In the rows, 128 means zero.
Named turns come first, each shown by rows before and after it. Which turns, in which order, take the first row of each pair that follows to the second? Write the first one first, as in the answered first pair.
turn q_793:
114 145 108 123 111 136 84 140 197 155 144 145 86 128 160 62 124 106 167 101 131 95 133 118 110 135 129 154 77 81 86 102 157 132 100 134 168 123 115 162 158 136 102 151 98 136 87 168  ->  107 125 101 110 108 149 104 134 175 185 165 135 99 129 133 76 143 102 136 123 135 100 109 132 118 124 133 170 84 86 114 117 165 146 89 121 178 98 150 197 160 162 96 151 110 137 94 160
87 113 125 54 128 94 139 145 147 107 116 137 207 95 122 181 140 135 73 178 111 162 62 137 126 120 97 167 179 166 162 106 89 144 113 116 155 131 151 130 96 120 84 151 131 130 120 119  ->  91 135 140 56 135 82 118 129 165 75 102 148 188 96 139 169 114 158 110 146 109 153 79 115 119 122 93 146 186 165 137 90 75 130 121 128 156 159 122 81 75 91 114 159 107 138 119 142
106 134 135 121 110 138 143 124 129 155 143 120 124 134 118 118 124 133 129 131 126 121 116 124 132 117 140 125 150 123 137 123 131 129 97 105 147 126 137 145 146 133 133 133 145 127 86 133  ->  109 144 144 124 113 134 134 120 139 139 135 125 113 134 128 111 112 142 147 118 125 114 127 115 129 117 138 115 151 123 123 113 122 122 102 112 146 139 119 124 136 116 145 134 136 130 85 142
turn q_662:
121 165 142 148 151 126 144 122 164 122 135 130 119 129 136 95 154 119 144 111 139 113 123 114 113 120 151 95 145 97 106 111 144 138 110 102 133 114 169 118 121 118 137 145 118 124 108 152  ->  132 140 128 149 152 147 159 121 140 150 147 120 133 116 120 117 163 115 108 134 138 122 109 139 117 110 142 112 150 101 119 126 149 147 112 101 130 86 190 140 125 139 127 137 134 116 126 139
87 161 130 131 156 85 149 162 146 99 86 113 132 135 158 83 164 107 122 138 153 116 118 79 131 109 153 95 109 88 139 115 126 85 137 133 135 154 97 119 138 65 100 149 131 120 93 150  ->  75 130 120 113 149 100 174 164 120 141 113 104 157 136 122 102 190 101 87 167 153 122 80 103 145 99 154 122 126 97 174 138 135 106 116 115 146 128 145 172 141 108 87 142 153 114 97 130
108 117 148 106 118 116 137 131 141 127 123 153 133 147 137 132 121 130 139 117 117 130 118 130 135 146 133 129 167 149 122 119 141 137 103 113 113 123 128 121 130 158 137 101 126 112 109 101  ->  130 105 136 119 122 138 141 131 120 136 124 146 135 124 141 150 116 127 114 130 114 135 125 147 132 141 122 135 160 149 117 129 136 134 122 124 99 105 119 118 133 155 135 96 133 103 128 89
turn q_912:
106 140 111 143 90 133 133 132 127 133 137 126 127 118 94 129 144 112 121 142 139 146 137 136 113 138 140 119 86 121 141 115 168 138 128 118 127 129 138 157 146 119 115 141 139 119 143 114  ->  122 140 110 152 92 142 131 123 117 131 139 125 121 103 97 134 135 118 113 140 141 148 144 144 109 135 131 117 83 122 133 117 162 137 140 130 121 122 129 143 142 112 123 144 139 119 153 120
155 124 116 138 132 144 117 110 118 130 130 130 120 116 124 137 112 147 148 129 116 124 148 141 135 134 120 128 124 132 116 126 129 138 141 146 128 124 116 108 120 137 143 134 121 127 153 121  ->  143 131 122 132 138 132 117 116 125 116 117 128 122 116 136 134 116 145 148 124 122 123 144 131 136 129 124 118 129 129 115 127 118 127 140 150 126 140 106 93 117 117 142 131 119 124 142 129
145 112 138 129 98 147 103 102 107 111 112 157 141 138 137 142 154 129 146 110 133 97 122 104 133 182 95 146 113 128 103 146 84 126 112 164 107 113 106 96 125 120 132 141 108 86 130 100  ->  136 115 141 123 97 136 102 110 117 105 105 158 144 146 139 138 163 125 149 109 134 96 119 96 137 183 96 144 117 127 105 146 82 125 99 160 109 124 108 97 129 115 127 141 107 85 119 98
Pairs:
Between the rows of a pair lie two turns.
134 141 128 131 140 123 131 129 147 113 107 113 100 118 127 89 120 107 105 134 132 127 128 126 101 112 133 117 102 105 139 122 119 121 154 132 125 121 108 118 142 102 109 156 136 124 122 117  ->  128 136 139 113 142 131 141 101 131 126 125 109 106 120 101 96 123 125 93 133 137 126 108 127 102 94 134 117 127 112 160 130 112 128 143 125 139 116 128 125 119 114 131 164 141 135 133 134 => q_793, q_793
111 151 144 129 131 112 141 95 128 104 127 123 126 124 111 130 127 134 126 116 140 131 114 111 121 114 143 125 145 122 146 126 106 98 124 125 121 128 127 112 108 112 149 154 113 151 125 147  ->  98 147 141 124 118 109 140 107 136 119 137 131 128 142 98 121 135 124 133 122 137 136 106 115 123 128 151 137 141 121 157 130 117 111 109 106 134 125 148 146 119 139 138 153 118 153 121 136 => q_912, q_912
121 122 128 121 136 138 139 131 120 146 135 122 133 119 111 138 133 117 103 155 123 130 123 148 125 107 121 141 131 127 143 128 124 138 108 140 146 127 120 152 124 120 127 130 152 134 120 140  ->  135 129 121 137 141 141 132 139 121 135 124 124 127 109 129 134 128 111 105 151 121 129 139 146 122 112 115 133 117 124 129 122 122 130 127 152 137 126 99 137 128 104 124 133 149 129 122 141 => q_662, q_793
133 99 134 141 126 114 132 139 143 152 108 117 132 158 141 145 155 118 98 163 110 114 121 140 128 124 117 119 141 135 121 135 104 132 118 122 100 103 125 133 138 111 106 83 151 70 112 139  ->  125 111 135 142 121 101 123 145 162 140 101 123 124 171 148 133 154 113 115 153 110 109 129 130 125 132 122 114 135 131 113 127 108 128 114 117 105 117 116 129 140 107 104 86 139 72 100 142 => q_662, q_912
139 134 159 103 142 90 145 135 133 125 144 106 125 146 107 141 140 143 101 109 167 160 101 138 132 120 141 150 125 120 144 131 94 96 109 133 125 140 118 108 76 105 134 108 143 133 144 184  ->  128 128 156 100 132 91 146 143 136 145 157 113 126 160 91 134 152 133 107 115 164 163 95 146 133 132 152 162 121 122 152 130 112 108 94 115 134 133 141 142 87 134 120 107 149 134 140 172 => q_912, q_912
100 144 151 133 137 108 161 167 164 106 107 151 135 148 143 90 97 120 184 135 151 104 140 123 134 157 146 113 130 131 103 135 139 138 103 131 159 167 116 140 128 109 85 157 124 125 131 135  ->  138 105 131 140 138 161 181 151 108 156 140 133 150 111 112 132 100 122 123 166 148 116 125 168 137 142 131 144 126 143 116 162 146 155 127 140 153 108 142 171 132 142 83 151 147 121 171 111 => q_662, q_912
130 137 125 144 123 167 134 69 99 149 147 170 138 152 120 128 132 152 152 125 130 131 146 177 149 103 88 103 147 143 148 136 145 127 122 85 152 86 126 129 82 167 140 102 147 129 140 135  ->  118 155 136 144 121 149 121 67 122 125 137 177 128 164 134 106 126 158 179 108 132 123 158 153 145 110 96 91 147 137 137 123 146 117 117 83 157 107 111 113 80 152 145 105 134 136 125 149 => q_662, q_662
97 110 98 139 107 119 129 99 151 121 128 105 131 154 104 140 124 141 145 120 137 128 96 111 124 142 158 117 113 119 141 130 114 113 86 89 106 137 123 187 130 122 97 117 112 161 119 164  ->  122 92 85 145 111 143 137 97 120 135 137 97 137 127 98 165 122 139 109 135 133 135 94 133 127 135 142 130 112 126 141 144 113 117 103 99 94 107 125 191 129 129 97 109 122 151 141 147 => q_793, q_662
155 141 122 109 135 84 113 120 134 124 121 158 143 148 145 114 121 115 143 137 131 146 144 117 103 148 134 111 153 144 109 122 116 125 118 106 110 127 136 104 138 166 126 119 102 135 89 127  ->  147 128 123 97 134 91 125 112 116 141 133 152 153 148 124 123 131 118 126 149 134 149 130 124 105 137 136 122 165 146 126 135 120 134 112 98 117 116 157 123 134 182 130 120 109 140 94 125 => q_793, q_793
144 150 110 144 134 147 116 127 129 116 123 121 105 129 140 123 108 114 132 120 130 125 158 119 115 143 129 131 96 114 112 133 141 117 163 132 119 135 103 111 141 109 119 130 114 131 135 139  ->  131 125 106 126 128 156 135 129 111 151 146 114 126 139 108 135 130 109 102 143 130 134 126 137 126 135 136 152 110 121 145 152 148 137 138 111 133 113 147 156 146 150 110 124 131 130 136 122 => q_662, q_662
163 108 86 125 117 116 113 108 151 93 109 137 110 119 149 105 112 142 165 139 150 151 107 98 139 123 108 119 114 155 150 132 157 120 161 127 124 115 124 89 90 141 125 108 146 117 151 107  ->  143 111 87 117 110 103 117 120 167 98 110 142 113 133 140 97 123 133 178 141 152 149 96 92 141 131 120 122 116 156 160 132 164 126 142 113 136 125 136 107 99 155 114 107 150 116 137 104 => q_662, q_793
148 126 135 136 122 140 106 130 144 97 131 160 114 119 168 141 101 115 147 134 134 174 163 144 135 136 125 151 94 122 109 88 113 143 132 128 103 166 131 120 125 99 137 124 91 110 127 109  ->  144 125 129 143 121 141 112 141 146 97 129 156 113 118 169 137 105 104 141 141 134 175 161 147 133 138 129 155 85 118 110 91 115 143 134 129 102 163 132 133 136 99 124 125 97 109 127 106 => q_793, q_662
104 138 117 138 108 147 170 149 132 104 129 95 164 140 93 108 134 90 94 133 107 125 131 144 166 98 145 125 97 109 173 129 144 97 125 119 132 125 143 163 106 105 84 134 151 104 148 119  ->  124 155 114 160 114 150 157 140 137 78 118 94 144 125 114 101 113 97 113 115 107 123 163 136 156 100 138 110 83 102 143 113 139 84 149 139 119 131 107 131 103 76 95 141 140 108 158 132 => q_912, q_662
120 132 132 134 135 123 123 138 121 145 135 132 128 123 124 112 134 114 133 117 121 111 106 118 116 119 135 111 125 133 149 127 122 140 118 126 137 144 142 147 126 138 122 137 132 130 114 146  ->  125 140 129 142 135 120 116 146 130 139 127 135 125 124 135 107 131 109 143 113 118 111 116 116 116 124 136 107 114 131 138 122 123 138 123 129 133 148 134 139 133 131 117 134 131 129 111 143 => q_793, q_793
133 133 126 133 120 152 126 122 123 150 138 132 109 134 104 128 115 128 146 123 123 134 129 143 137 146 131 130 113 136 127 129 146 157 133 110 140 110 151 169 142 164 111 131 123 144 138 123  ->  150 133 121 139 126 165 127 112 113 149 141 128 103 117 110 141 105 135 135 122 124 135 141 148 133 137 124 126 109 137 120 130 142 150 153 125 134 102 136 152 135 151 124 135 122 147 153 127 => q_662, q_793
100 114 144 83 147 115 152 147 114 124 110 100 177 134 121 160 141 144 83 152 117 132 90 127 163 115 112 123 175 138 145 146 111 129 119 141 112 134 158 103 139 111 114 114 135 120 125 111  ->  80 129 154 80 139 97 138 150 140 113 106 112 167 157 122 138 139 147 115 138 117 124 90 115 165 129 119 120 180 139 140 131 111 127 98 127 121 155 158 105 137 116 115 116 125 126 109 119 => q_793, q_912
81 122 99 98 82 120 136 103 116 103 121 106 166 125 122 137 113 166 121 144 136 129 126 121 167 140 147 153 115 133 159 137 108 123 104 88 129 127 130 116 103 88 128 131 133 150 117 104  ->  88 135 103 106 81 119 125 100 124 92 117 114 155 127 131 130 103 170 140 129 131 125 140 117 164 148 145 150 111 135 143 130 107 119 107 91 125 136 116 102 100 82 132 134 122 150 118 111 => q_912, q_793
146 132 128 145 146 153 127 127 94 105 143 114 140 110 158 147 112 119 143 114 122 107 137 136 114 113 120 107 146 151 96 109 105 105 163 157 114 122 99 81 116 89 166 108 113 108 154 144  ->  81 139 142 112 139 101 131 162 137 99 131 126 156 161 159 125 145 95 171 118 124 106 105 113 124 127 149 109 161 145 122 103 110 109 111 123 134 160 122 109 131 101 138 99 111 105 103 139 => q_912, q_912
153 125 97 152 114 149 104 143 122 148 131 138 118 132 133 125 124 113 137 147 123 124 134 152 115 138 123 144 100 120 108 136 147 143 150 126 125 101 125 139 154 155 111 117 132 127 147 95  ->  156 136 108 150 133 136 102 141 123 115 107 129 118 116 159 130 118 118 130 136 126 123 143 132 112 121 115 124 111 116 96 131 123 121 164 152 108 123 97 87 136 109 129 115 126 126 138 111 => q_912, q_912
93 155 125 116 121 93 133 149 127 98 124 120 127 145 134 133 132 84 116 116 148 128 122 98 172 107 126 96 147 120 135 96 111 113 126 133 116 159 121 103 131 91 126 131 130 142 98 155  ->  93 140 101 125 111 106 141 172 122 126 140 120 134 150 122 134 148 59 104 137 145 134 117 122 173 118 130 118 131 123 143 100 133 129 124 116 117 138 142 154 161 129 93 124 145 132 104 127 => q_793, q_912
156 91 108 123 108 130 130 105 101 152 146 122 146 130 101 132 130 146 108 137 127 123 118 142 126 111 136 161 134 145 157 141 119 144 125 113 135 117 152 148 118 156 128 123 130 126 133 125  ->  148 116 133 115 111 105 112 97 125 114 126 133 132 140 123 118 111 164 146 105 127 113 129 109 122 110 136 138 146 143 136 120 103 126 118 124 137 154 124 98 97 121 155 126 108 138 119 153 => q_793, q_912
158 136 114 132 148 115 134 121 138 87 115 123 138 100 143 129 138 134 150 127 127 124 139 123 144 143 117 119 137 135 123 120 105 104 136 140 113 130 100 79 112 94 130 113 110 110 129 127  ->  147 107 105 114 142 130 155 121 114 124 138 116 160 102 108 146 159 129 116 154 126 131 108 147 153 133 120 146 151 143 154 142 113 125 114 123 124 103 144 125 118 137 121 108 128 104 132 108 => q_662, q_662
143 138 170 169 182 113 145 102 126 127 151 148 116 131 132 99 177 150 104 99 133 142 114 135 142 139 149 111 93 140 110 126 123 142 106 117 95 117 139 124 133 89 129 120 89 135 135 183  ->  139 138 172 167 179 107 142 111 135 125 148 150 113 137 137 92 173 148 113 99 132 141 118 133 140 145 152 110 95 141 107 126 124 141 100 113 94 124 137 129 135 92 126 119 87 134 134 178 => q_662, q_793
126 107 147 103 119 114 125 126 132 132 126 142 138 140 126 132 126 147 142 124 114 131 110 121 144 130 122 135 170 154 135 129 110 133 99 129 127 128 149 123 112 137 148 109 117 115 118 117  ->  131 106 130 123 115 114 121 158 145 129 114 145 137 137 148 128 131 118 146 133 108 131 124 127 144 144 124 139 148 146 121 126 122 130 112 130 113 128 136 134 140 134 115 102 118 102 112 94 => q_793, q_793
172 129 132 168 149 144 99 117 132 125 111 98 124 116 145 131 103 121 142 136 106 146 150 124 141 133 115 121 118 143 101 102 102 122 182 137 73 132 87 84 100 77 130 132 107 146 106 130  ->  112 134 144 138 141 99 101 153 171 121 97 111 139 165 142 107 135 98 173 139 110 145 120 105 154 149 141 120 130 136 122 95 112 126 131 102 94 164 113 115 118 89 102 121 107 142 58 124 => q_912, q_912
145 123 130 138 124 142 127 110 119 150 160 141 120 126 110 124 120 157 133 127 133 124 138 139 118 141 141 144 127 137 143 131 134 139 132 123 138 118 145 161 118 153 121 121 124 125 144 131  ->  154 136 126 153 126 133 114 128 139 130 141 149 109 126 139 113 111 146 153 121 130 120 156 132 116 155 138 135 110 132 120 119 135 131 143 133 124 128 118 142 128 133 111 119 116 118 137 126 => q_793, q_793
133 146 114 127 121 150 120 126 134 118 115 128 114 151 150 108 117 115 150 149 139 126 135 119 142 132 109 134 105 124 100 124 98 143 132 136 110 153 123 118 92 103 143 136 116 130 147 122  ->  134 127 104 122 121 165 134 125 114 143 129 121 127 146 133 123 130 109 124 168 139 133 115 137 149 125 106 150 109 127 117 138 103 157 127 131 114 130 146 144 95 127 136 130 128 127 154 107 => q_662, q_662
94 137 145 108 130 112 140 122 143 119 116 114 136 151 115 113 144 126 126 135 148 129 103 107 123 108 150 116 138 116 145 133 120 122 111 127 144 156 138 117 107 115 132 140 129 144 106 155  ->  137 133 129 138 139 140 137 117 122 113 109 105 131 113 137 132 127 125 106 140 145 132 132 122 118 105 128 112 120 116 122 135 111 110 156 155 116 139 105 88 109 89 136 139 130 135 130 150 => q_662, q_662
115 132 130 89 143 125 130 114 118 121 110 93 146 127 107 144 115 141 95 138 144 117 126 113 114 98 130 139 139 102 145 159 128 102 134 147 129 125 147 111 95 100 150 126 114 143 120 140  ->  97 128 129 82 133 116 130 129 127 129 116 98 151 150 100 133 125 131 105 141 143 119 112 115 116 109 139 148 140 103 156 159 138 114 115 127 141 128 165 136 105 121 133 122 115 143 110 132 => q_912, q_912
100 146 168 125 131 129 138 137 120 148 144 140 135 130 109 107 149 158 117 122 151 116 90 118 146 99 140 104 142 120 149 146 122 123 138 101 125 128 149 145 100 101 130 162 114 146 103 158  ->  117 134 160 132 142 141 146 139 104 149 137 131 139 105 120 123 147 155 92 133 150 122 96 125 147 91 125 104 139 120 141 154 116 118 162 124 106 117 136 128 103 85 128 155 121 135 115 148 => q_662, q_912
127 129 122 140 154 132 142 136 123 108 117 103 139 114 145 136 134 116 92 131 137 119 134 114 118 94 134 107 105 102 122 125 122 115 156 156 119 122 103 104 135 86 121 148 141 122 124 146  ->  99 115 124 118 146 123 155 136 116 137 135 103 155 133 116 135 154 112 82 144 140 123 103 122 125 91 150 124 122 108 153 135 130 131 123 129 139 114 143 143 138 118 114 146 152 125 113 138 => q_662, q_662
125 130 142 123 140 107 134 122 138 98 82 133 123 129 160 130 139 128 143 130 132 114 133 122 145 119 112 108 158 114 119 130 113 94 136 149 124 158 90 85 133 83 139 120 134 127 107 123  ->  115 125 125 131 138 105 140 154 143 111 83 130 131 138 164 129 157 98 135 149 131 119 126 130 147 132 120 119 139 106 129 135 131 100 133 139 124 151 103 121 161 103 101 112 145 115 94 102 => q_793, q_662
159 112 132 133 124 121 101 140 112 144 130 153 127 118 136 148 116 147 110 145 101 139 129 135 146 132 99 160 126 137 111 118 121 139 131 126 107 121 109 97 137 134 114 107 112 114 123 82  ->  133 115 132 126 120 110 103 150 127 147 129 156 129 135 134 135 129 131 116 147 103 139 122 132 148 141 114 162 123 134 123 119 132 145 116 111 116 128 122 122 151 148 96 107 116 114 105 78 => q_662, q_793
125 125 107 121 123 119 140 155 127 137 119 127 122 125 143 137 152 95 99 170 118 130 151 162 134 145 120 136 115 133 116 134 111 126 109 159 102 155 106 141 144 122 80 117 134 114 127 93  ->  148 132 123 122 136 130 137 117 112 123 122 121 112 103 137 143 127 133 94 153 122 127 159 148 128 122 107 121 129 140 107 133 93 116 126 178 103 156 90 99 106 95 126 132 125 131 148 127 => q_793, q_662
148 108 113 122 134 158 143 108 86 158 145 114 151 113 114 164 112 147 98 143 119 124 91 150 126 115 102 145 159 134 150 133 118 130 137 154 128 103 157 130 114 137 164 136 143 128 153 119  ->  113 139 139 104 124 112 120 103 132 123 128 137 138 154 124 128 105 166 162 104 123 112 93 109 124 130 119 124 175 134 146 113 113 125 107 137 147 153 152 108 98 124 178 142 119 143 123 144 => q_793, q_662
130 97 108 122 149 144 139 139 113 133 130 112 152 140 100 138 145 118 98 156 130 146 102 144 146 129 130 118 134 136 156 118 137 132 122 135 130 111 140 146 136 124 130 129 121 124 130 112  ->  127 117 116 129 157 125 127 149 132 97 103 117 139 142 134 125 135 113 126 139 132 141 122 125 137 135 129 98 126 126 132 102 127 111 135 149 117 140 107 109 133 86 132 128 106 119 116 125 => q_662, q_912
146 139 126 105 148 93 109 127 147 135 105 161 154 124 144 112 115 143 125 119 114 144 159 114 140 127 93 128 122 136 96 131 119 125 148 137 139 157 119 101 117 123 144 98 108 110 112 123  ->  133 121 120 94 140 96 126 137 137 162 119 163 172 133 121 120 132 134 110 139 115 150 135 128 150 129 99 150 132 143 119 144 128 141 128 120 148 141 152 137 125 157 128 93 120 107 106 107 => q_912, q_662
94 141 130 170 123 155 141 67 96 114 165 111 129 143 78 133 130 134 126 127 154 122 154 132 118 112 150 121 132 99 136 150 183 120 146 122 156 104 96 165 128 111 105 151 175 105 131 160  ->  85 145 137 160 120 146 135 64 106 111 166 118 127 153 78 125 131 145 142 119 154 119 150 124 119 114 154 120 141 104 137 145 181 121 137 115 167 117 101 162 119 112 115 152 168 111 124 166 => q_793, q_662
131 136 138 128 145 140 135 122 133 120 118 120 128 127 133 130 128 136 125 132 134 133 120 122 114 121 128 107 132 112 121 132 126 118 140 139 131 138 115 121 110 97 143 130 124 144 130 146  ->  126 123 122 132 143 148 143 138 124 138 125 115 138 125 127 136 143 118 105 152 133 139 111 135 117 122 132 121 124 110 132 141 137 124 139 135 129 124 129 150 129 112 123 123 137 136 130 127 => q_793, q_793
183 115 123 119 110 150 124 136 135 134 147 133 138 127 140 138 135 137 118 113 129 142 116 156 129 148 113 160 127 138 88 144 142 131 147 140 106 113 139 123 146 169 134 119 157 93 152 55  ->  163 146 139 117 111 116 109 141 174 98 128 142 121 149 159 110 127 141 165 88 132 132 131 126 125 160 125 140 123 129 76 122 139 119 136 139 112 148 118 97 144 146 140 123 141 103 129 75 => q_662, q_912
149 109 143 110 140 101 132 123 172 104 121 142 133 155 125 168 112 152 166 119 134 137 111 109 118 104 128 114 162 162 152 121 89 111 93 147 120 166 150 67 123 135 169 114 100 90 123 137  ->  143 88 110 125 136 114 149 166 165 134 125 132 153 154 121 179 143 104 135 160 132 148 104 139 123 114 132 140 133 154 167 139 115 123 98 137 112 138 169 127 170 167 112 101 124 70 116 91 => q_793, q_793
117 143 99 138 98 158 109 99 133 119 145 134 97 158 69 84 146 161 162 126 155 140 124 130 108 126 161 143 96 103 167 150 188 175 110 101 170 80 153 190 126 135 121 186 99 181 146 123  ->  136 129 94 139 104 178 113 90 108 132 151 128 101 140 63 103 141 172 139 136 153 142 119 145 112 118 148 150 103 112 164 159 184 178 119 110 160 62 155 182 120 137 133 184 106 176 168 115 => q_793, q_662
150 126 134 117 130 145 127 96 122 129 125 107 115 112 127 159 97 173 110 126 140 127 128 140 139 124 131 112 154 146 131 134 113 124 130 143 137 129 130 87 95 120 183 130 139 134 125 108  ->  112 134 147 96 129 111 128 123 151 119 113 112 124 143 134 141 118 160 127 127 143 127 108 122 145 131 148 108 162 141 143 131 114 122 98 127 147 159 138 96 100 118 169 125 138 131 90 108 => q_912, q_912
